In the data rows, zero lies at 4.5, halfway between 4 and 5.
Each row has a hidden score. How much does it go up from the first row of each pair to the second? 20 means little or no change, 40 a big rise and 0 a big fall. The score is a weighted sum of the row's numbers plus the product of two more (or one squared), each taken from its middle value.
tensor([3, 5, 4, 2, 6, 2, 6, 4, 6, 2])
tensor([6, 5, 5, 6, 3, 6, 3, 4, 3, 6]) -> 17
tensor([3, 5, 4, 2, 7, 2, 6, 5, 6, 2])
tensor([5, 3, 5, 6, 5, 4, 6, 6, 5, 5]) -> 18
tensor([3, 5, 4, 2, 6, 2, 6, 5, 6, 2])
tensor([3, 5, 4, 2, 6, 2, 6, 5, 6, 2]) -> 20
tensor([6, 4, 5, 6, 4, 5, 5, 5, 4, 6])
tensor([3, 5, 4, 2, 6, 3, 6, 5, 6, 3]) -> 23
tensor([3, 5, 4, 2, 6, 2, 6, 5, 6, 2])
tensor([6, 5, 5, 6, 3, 6, 3, 4, 3, 6]) -> 19
tensor([2, 5, 4, 1, 7, 2, 6, 4, 6, 2])
tensor([3, 5, 4, 3, 6, 3, 6, 5, 6, 3]) -> 16
tensor([6, 5, 5, 6, 2, 6, 2, 3, 3, 6])
tensor([3, 5, 4, 2, 6, 2, 6, 5, 6, 2]) -> 22
tensor([5, 5, 4, 6, 2, 7, 2, 3, 2, 6])
tensor([6, 5, 5, 6, 3, 6, 2, 3, 3, 6]) -> 10
tensor([3, 5, 4, 2, 6, 2, 6, 5, 6, 2])
tensor([5, 3, 5, 5, 6, 4, 6, 6, 5, 5]) -> 38
tensor([3, 5, 4, 2, 6, 2, 6, 5, 6, 2])
tensor([6, 5, 5, 6, 2, 6, 2, 3, 2, 6]) -> 18
tensor([3, 5, 3, 2, 6, 3, 6, 5, 6, 2])
tensor([6, 4, 5, 5, 5, 5, 5, 6, 5, 5]) -> 18
tensor([6, 5, 5, 6, 2, 6, 3, 4, 3, 6])
tensor([6, 5, 4, 6, 2, 7, 2, 3, 2, 6]) -> 25
tensor([4, 4, 5, 4, 6, 3, 6, 6, 6, 4])
tensor([3, 5, 4, 3, 6, 3, 6, 5, 6, 3]) -> 12
tensor([6, 3, 5, 6, 4, 5, 4, 6, 4, 6])
tensor([4, 5, 4, 3, 6, 3, 6, 5, 6, 3]) -> 11
tensor([4, 4, 5, 4, 6, 3, 6, 6, 6, 3])
tensor([5, 5, 4, 6, 2, 6, 2, 3, 3, 6]) -> 25
tensor([3, 5, 4, 2, 7, 2, 6, 5, 6, 2])
tensor([5, 4, 5, 5, 5, 4, 6, 6, 6, 4]) -> 16
tensor([5, 5, 4, 6, 2, 7, 2, 2, 2, 7])
tensor([3, 5, 4, 2, 6, 2, 6, 5, 6, 2]) -> 11
tensor([3, 5, 4, 3, 6, 3, 6, 5, 6, 3])
tensor([2, 5, 3, 1, 7, 2, 6, 4, 6, 2]) -> 21
tensor([6, 5, 4, 6, 2, 6, 2, 3, 2, 6])
tensor([5, 3, 5, 5, 6, 3, 6, 6, 6, 4]) -> 18
tensor([5, 4, 5, 5, 6, 4, 6, 6, 5, 4])
tensor([6, 5, 5, 6, 3, 6, 2, 3, 3, 6]) -> 10
tensor([5, 5, 5, 6, 2, 6, 2, 3, 3, 6])
tensor([4, 4, 5, 5, 6, 4, 6, 6, 6, 4]) -> 30
tensor([3, 5, 4, 2, 6, 2, 6, 5, 6, 2])
tensor([4, 3, 5, 4, 6, 4, 6, 6, 6, 4]) -> 34
tensor([6, 5, 5, 6, 2, 6, 2, 3, 3, 6])
tensor([6, 5, 5, 6, 3, 6, 3, 4, 3, 6]) -> 21
tensor([4, 3, 5, 5, 6, 4, 6, 6, 6, 4])
tensor([3, 5, 4, 3, 6, 3, 6, 5, 6, 3]) -> 10
tensor([6, 5, 5, 6, 3, 6, 3, 4, 3, 6])
tensor([3, 4, 4, 3, 6, 3, 6, 5, 6, 3]) -> 25
tensor([6, 5, 5, 6, 3, 6, 3, 3, 3, 6])
tensor([6, 5, 5, 6, 2, 6, 2, 3, 3, 6]) -> 20
tensor([6, 5, 4, 6, 2, 6, 2, 3, 2, 6])
tensor([6, 5, 5, 6, 3, 6, 3, 3, 3, 6]) -> 12
tensor([3, 5, 4, 2, 6, 2, 6, 5, 6, 2])
tensor([6, 5, 4, 6, 2, 7, 2, 3, 2, 6]) -> 28
tensor([3, 5, 4, 2, 6, 2, 6, 5, 6, 2])
tensor([6, 5, 5, 6, 2, 6, 2, 3, 2, 6]) -> 18
tensor([6, 4, 5, 6, 4, 6, 4, 5, 4, 6])
tensor([6, 5, 5, 6, 4, 6, 4, 5, 4, 6]) -> 19
tensor([6, 5, 5, 6, 3, 6, 3, 4, 3, 6])
tensor([6, 5, 5, 6, 3, 6, 3, 4, 3, 6]) -> 20
tensor([3, 5, 4, 2, 6, 2, 6, 5, 6, 2])
tensor([3, 5, 4, 2, 6, 2, 6, 5, 6, 2]) -> 20
tensor([3, 5, 4, 2, 7, 2, 6, 5, 6, 2])
tensor([6, 5, 5, 6, 2, 6, 3, 3, 3, 6]) -> 23
tensor([3, 5, 4, 2, 6, 2, 6, 5, 6, 2])
tensor([5, 3, 5, 5, 6, 4, 6, 6, 5, 4]) -> 31
tensor([6, 5, 5, 6, 3, 6, 3, 3, 3, 6])
tensor([3, 5, 4, 2, 6, 2, 6, 5, 6, 2]) -> 22
tensor([3, 5, 4, 2, 6, 2, 6, 5, 6, 2])
tensor([5, 3, 5, 4, 6, 4, 6, 6, 5, 4]) -> 34
tensor([4, 4, 4, 3, 6, 3, 6, 6, 6, 3])
tensor([6, 5, 5, 6, 3, 6, 3, 4, 3, 6]) -> 18
tensor([3, 5, 4, 3, 6, 2, 6, 5, 6, 3])
tensor([6, 5, 4, 6, 2, 6, 2, 3, 2, 6]) -> 27
tensor([6, 5, 5, 6, 2, 6, 2, 3, 2, 6])
tensor([6, 5, 5, 6, 2, 6, 2, 3, 2, 6]) -> 20
tensor([3, 5, 4, 3, 6, 3, 6, 5, 6, 3])
tensor([3, 5, 4, 2, 6, 2, 6, 5, 6, 2]) -> 19
tensor([6, 4, 5, 7, 3, 6, 3, 4, 3, 6])
tensor([5, 3, 5, 5, 6, 4, 6, 6, 5, 4]) -> 31
tensor([5, 5, 5, 6, 2, 6, 3, 3, 3, 6])
tensor([5, 4, 5, 6, 4, 6, 4, 5, 4, 6]) -> 20
tensor([4, 3, 5, 5, 6, 4, 6, 6, 5, 4])
tensor([6, 4, 5, 6, 3, 6, 4, 5, 4, 6]) -> 7
tensor([6, 5, 4, 6, 2, 6, 2, 3, 2, 6])
tensor([6, 5, 5, 6, 3, 6, 3, 4, 3, 6]) -> 13
tensor([4, 5, 4, 4, 6, 3, 6, 6, 6, 3])
tensor([3, 5, 4, 3, 6, 3, 6, 5, 6, 3]) -> 23
tensor([3, 5, 4, 3, 6, 3, 6, 5, 6, 3])
tensor([3, 5, 4, 2, 7, 2, 6, 5, 6, 2]) -> 22
tensor([3, 5, 4, 3, 6, 3, 6, 5, 6, 3])
tensor([6, 5, 5, 6, 3, 6, 3, 4, 3, 6]) -> 18
tensor([6, 5, 5, 6, 3, 6, 3, 4, 3, 6])
tensor([3, 5, 4, 3, 6, 3, 6, 5, 6, 3]) -> 22
tensor([3, 5, 4, 3, 6, 3, 6, 5, 6, 2])
tensor([5, 5, 5, 6, 3, 6, 3, 4, 3, 6]) -> 19
tensor([3, 5, 4, 3, 6, 3, 6, 5, 6, 3])
tensor([2, 5, 4, 1, 7, 2, 6, 4, 6, 2]) -> 24
tensor([3, 5, 4, 2, 6, 2, 6, 5, 6, 2])
tensor([3, 5, 4, 2, 6, 2, 6, 5, 6, 2]) -> 20
tensor([5, 5, 5, 6, 3, 6, 3, 4, 3, 6])
tensor([4, 4, 5, 4, 6, 4, 6, 6, 6, 4]) -> 31
tensor([3, 5, 4, 3, 6, 3, 6, 5, 6, 3])
tensor([3, 5, 4, 2, 6, 3, 6, 5, 6, 2]) -> 21
tensor([5, 3, 5, 5, 6, 4, 6, 6, 5, 4])
tensor([3, 4, 4, 3, 6, 3, 6, 5, 6, 3]) -> 13
tensor([6, 5, 5, 6, 3, 6, 3, 4, 3, 6])
tensor([4, 4, 5, 4, 6, 3, 6, 6, 6, 3]) -> 25
tensor([6, 5, 5, 6, 3, 6, 3, 4, 3, 6])
tensor([3, 5, 4, 2, 6, 2, 6, 5, 6, 2]) -> 21
tensor([6, 5, 5, 6, 2, 6, 2, 3, 2, 6])
tensor([5, 5, 4, 6, 2, 7, 2, 2, 2, 6]) -> 36
tensor([3, 5, 4, 2, 6, 3, 6, 5, 6, 3])
tensor([5, 5, 4, 6, 2, 7, 2, 3, 2, 7]) -> 24
tensor([6, 5, 5, 6, 3, 6, 2, 3, 3, 6])
tensor([5, 3, 5, 5, 6, 4, 6, 6, 5, 4]) -> 31
tensor([6, 5, 5, 6, 4, 6, 4, 4, 4, 6])
tensor([3, 5, 4, 2, 6, 2, 6, 5, 6, 2]) -> 19
tensor([3, 5, 4, 2, 7, 3, 6, 5, 6, 2])
tensor([3, 5, 4, 3, 6, 3, 6, 5, 6, 3]) -> 14
tensor([3, 5, 4, 2, 7, 2, 6, 5, 6, 2])
tensor([6, 4, 5, 6, 3, 6, 4, 5, 4, 6]) -> 18
tensor([6, 5, 5, 6, 3, 6, 3, 3, 3, 6])
tensor([6, 4, 5, 6, 3, 6, 3, 4, 3, 6]) -> 23
tensor([6, 5, 5, 6, 3, 6, 2, 3, 3, 6])
tensor([3, 5, 4, 3, 6, 3, 6, 5, 6, 3]) -> 21
